128 stands for zero in the data rows.
Here are some points:
[147 167 123 140  93 119 152 115]
[146 165 130 114  88 149 129 118]
[154 175 122 139  95 109 157 118]
[185 221 123   5 141 139 109 156]
[129 102 132 169 128 181 109 159]
[ 54   0 113 176 236 124 110 175]
[ 99 114 154 118 133 114 128  63]
[111 136 125 130 137 123 128 117]
[143 151 128 179 128 131 166 117]
[120 119 130 143 154 113 120 141]
[168 218  91  25 146 128 125  62]
[106  79 109  26  61 255 110  80]
[166 199 102 104 122 113 158  80]
[141 146 138 175  86 130 155 115]
[178 149 144  92 196 115  84 233]
[129  82 129 161 194 219 112 255]
[151 173 112 146 111 117 161  89]
[115  57 156 165 112 103 111 139]
[ 56 143 154 128  56 255 110  31]
[199 245  95  11 128 117 131  78]
[109  83 152 137 128 127 111 125]
[179 239 115   0 141 104 110 117]
[122 128 146  69  72 255 110 128]
[140 180 100  77 136 116 140  63]
[ 73   0 124 152 184 103 111 177]
[134 177 118  76 112 131 116 116]
[153 135 136 155 106 176 111 185]
[132  91 142 126 139 125 110 163]
[156 174 109 123 112 116 150  94]
[150 175 109 134 113 114 160  88]
[ 65  12 114 170 205 134 111 178]
[ 74   0 138 183 230 136 109 236]
[ 93  93 133 160 143 116 137  91]
[149  35 147 164 255  89 108 255]
[166 192 101  91 136 118 140  98]
[ 95  87 137 133 131 170 111 125]
[145 148 125 165  90 122 150 119]
[ 43   0 142 171 206 116  69 102]
[141 154 127 156 103 116 153 117]
[128 181 113 123 103 117 161  80]
[128 148 134 110 166 156 109 224]
[129 168 137 100  76 124 128 120]
[152 164 120 161  94 113 166 116]
[144 163 126 144  93 118 152 116]
[142 128 124 143 123 117 147 102]
[127 125 141 156  97 134 130 118]
[164 190 104 114 114 114 159  86]
[ 87  79 113 117 201 165 112 153]
[128 152 128 145 127 116 142 126]
[152 180 121 131  89 106 160 128]
[153 162 127 167  78 122 161 118]
[106 105 116 118 128 114 100 112]
[147 163 121 149  90 128 154 114]
[123  94 147 148 151 119  86 163]
[154 175 132 137  85 114 156 116]
[128 117 136 178 124 117 139 118]
[114 166 137  59  78 172  98 115]
[123 145 130  60 128 190 128 116]
[109  41 126 183 119 255 112 253]
[105 111 135 185 117 104 156 115]
[141 146 132 182  77 128 164 117]
[156 196 114  81 102  76 146 117]
[112  98 181 149  93 115 123  89]
[  0   0  58 240 255 122 108 198]
[ 97  97 123 205 131 123 159 117]
[131 151 133  95 126  98 120 116]
Here are 12 more points, each followed by its number:
[136 130 130 145 129 115 126 116] 0
[130 133 156 168  69 110 152 117] 1
[136 150 108  94 155 128 110 128] 2
[174 220  93 128 128 116 148  59] 3
[111 123 126 156 123 123 143 115] 4
[ 86   0  84 183 243 190 111 255] 5
[168 199 108  77 122 115 141  80] 6
[150 170 110 122 101 112 145 117] 7
[128 125 135 147 102 118 125 118] 8
[119 132 118 105 141 173 111 146] 9
[154 166 127 165  86 118 166 118] 10
[106 113 108 172 152 107 145 117] 11
Which of these numbered points is nearest to each point below by angle, seen from the average point of the first points? Its number follows each.
[151 164 125 166  84 121 166 116] > 10
[130 143 110 104 171 116 112 122] > 2
[161 191 117 111  82  92 149 116] > 7
[113 119 130 168 117 128 151 116] > 4
[ 99  98 114 172 172 115 128 120] > 11
[134 134 146 139 128 115 128  86] > 0
[112 120 110 169 144 107 145 118] > 11
[123 109 153 132  90  94 100 115] > 8
[132 128 137 160 139 118 127 123] > 0
[ 87  97 129  21 165 226 110 159] > 9
[153 113 151 127 147 126 112 128] > 0
[165 215  78   0 255 116  56 116] > 2
[128 123 140 143 123 115 138  88] > 0
[168 196 105 128 128 113 152  80] > 3
[121 125 151 178  83 121 153 117] > 1
[177 222 104  41 126 115 139  69] > 6
[ 98 144 100  49 153 128  98 117] > 2
[ 76  86 109 191 174  97 155 116] > 11
[184 200 124  62 206 118 112 194] > 2
[126 132 111 147 157 114 144 111] > 11
[162 201 104  58 129 115 132  67] > 6
[121 103 143  52 150 225 108 184] > 9
[129 106 152 151  98 117 106 117] > 8
[172 224 101 128 127 116 148  49] > 3
[138  94 118 166 183 142 111 234] > 5
[152 165 124 165  91 115 165 117] > 10
[156 177 112  93 120 115 135  97] > 6
[135 132 140  95 154 241 112 205] > 9
[176 210 103 128 114 115 156  72] > 3
[124 104 138 157 130 117 117 123] > 0
[172 200 114 113  85  79 157 118] > 7
[157 168 124 162  89 116 167 116] > 10
[151 179 122 117  83 116 147 117] > 7
[150 161 125 171  90 116 166 117] > 10
[ 61  68 112 197 180  91 154 116] > 11
[114 113 128 159 153 114 139 122] > 11
[128  67 127 154 153 128 110 171] > 5
[113 146 127  42 113 246 110 115] > 9
[166 194 114 103  87 103 140 118] > 7
[133 151 118 136 130 113 142 100] > 3
[ 91  96 118 172 155  90 145 116] > 11
[126 137 139 159  98 115 149 117] > 1
[125 122 148 142  99 109 114 117] > 8
[106 108 126 191 120 113 161 116] > 4
[137 146 139 100 102 190 111 139] > 9
[183 233  96  12 132 117 121  61] > 6
[202 128 110  15 250  65 110 255] > 2
[187 181 122  72 168 115 104 171] > 2
[141 131 138 113 145 108 110 155] > 2
[128 144 127 127 100 185 110 131] > 9
[ 92  38 115 185 205 147 109 203] > 5
[165 216 107  33 127 114 129  59] > 6
[154 172 117 159  80 111 164 117] > 10
[139 143 119 127 156 115 127 129] > 2
[136 131 128 160 122 114 138 126] > 0
[131 138 126 133 142 116 135 125] > 0
[142 162 121  77 141 116 111 128] > 2
[117 141 160  31  41 255  54 116] > 9
[127 134 144 159  80 122 142 115] > 1
[118 119 141 126 106 105 115 120] > 8
[133 145 131  95 110 192 110 125] > 9
[ 92  34 118 187 207 132 109 213] > 5
[118 119 133 179 121 104 152 118] > 4
[119 119 118 172 149 116 149 117] > 11
[147 176 103  68 198 116 133  93] > 2
[145 141 130 136 131 119 130 137] > 0
[135 139 142 159  91 109 150 116] > 1
[142 166 109 135 125 115 158  85] > 3
[174 207 114  55 123 117 125  78] > 6
[142 158 116 130 138 113 145 109] > 3
[122 127 129 165 125 116 147 107] > 4
[ 68  75 108 183 188 117 149  89] > 11
[138 187 117   0 157 161 111 115] > 2
[174 151 116  88 211 115  79 231] > 2
[151 158 128 181  80 129 165 116] > 10
[ 99  12  95 168 231 146 110 244] > 5
[128 122 125 191 121 116 163 117] > 4
[154 185 119 115  88 114 145 117] > 7
[145 159 115 146 128 128 159  91] > 3
[127 133 138 162  97 124 140 128] > 1
[107 164 128   0 148 145  53 117] > 2
[107  51 170 143 105  83 109 114] > 8
[130 108 154 143 105 126 109 132] > 8
[118 134 134 136 127  92 143 116] > 0
[158 197 104  50 139 128 126  74] > 6
[125  81 182 113 134  72 110 150] > 0
[122 113 144 173  94 108 130 115] > 8
[ 80 134 127   0 116 255 109  99] > 9
[130 135 141 164  86 137 149 118] > 1
[131 147 112 134 137 114 148  84] > 3
[141 136 136 113 137 179 113 178] > 9
[157 179 116  92 128 116 126  96] > 6
[170 197 104  63 131 112 116 100] > 6
[174 216  98  61 141 113 142  67] > 6
[143  43 167 158 170 128 128 253] > 5
[146 163 117 159  95 110 163 128] > 10
[125 120 149 143  91 132 113 116] > 8
[ 75   0  65 197 223 193 112 252] > 5
[159 204 100  58 140 116 137  61] > 6
[137 135 131 126 149 118 116 128] > 2
[160 188 111  61 134 117 115  90] > 6
[138 132 147 179  86 118 150 116] > 1
[114  96 176 146  77  79 111 116] > 8
[132 146 120 162 114 128 159 119] > 10
[150 176 109 124 112  78 157 117] > 7
[ 67   0 103 187 180 180 108 193] > 5
[120 106 159 145 130 114 114 114] > 0
[135 142 140 147  90 132 134 120] > 1
[128 105 112 176 155 113 152 108] > 11
[ 99  51 104 180 209 128 111 243] > 5
[164 198 104  81 117 117 140  76] > 6
[125 119 149 158  79 104 128 115] > 8
[119 141 140 107  98 179 107 117] > 9
[156 183 121 112  96 112 141 115] > 7
[133  53 122 182 173 109 110 241] > 5
[124 145 144  88  90 217 111 116] > 9
[143 150 130 162  99 130 148 119] > 10
[124 128 117 163 111 119 154 117] > 4
[119 154 102  69 135  93 104 118] > 2
[134 146 124  96 151 146 111 142] > 2
[152  60 201 128 177  97 111 128] > 0
[100  71 177 144 107 116  92  81] > 8
[129 151 107 134 142 113 147  89] > 3
[164 193 123 102  85 107 142 115] > 7
[ 72  64 119  78 166 255 109 145] > 9
[156 186 125  42 146 118 111 133] > 2
[133 131 141 172 128 113 147 116] > 0
[129 123 141 183 128 123 150 115] > 4
[117 117 132 177 125 117 146 114] > 4
[178 209 108 128 108 116 153  79] > 3
[ 98 101 113 167 148 123 135 118] > 11
[150 178 108 115 119 114 154  79] > 3
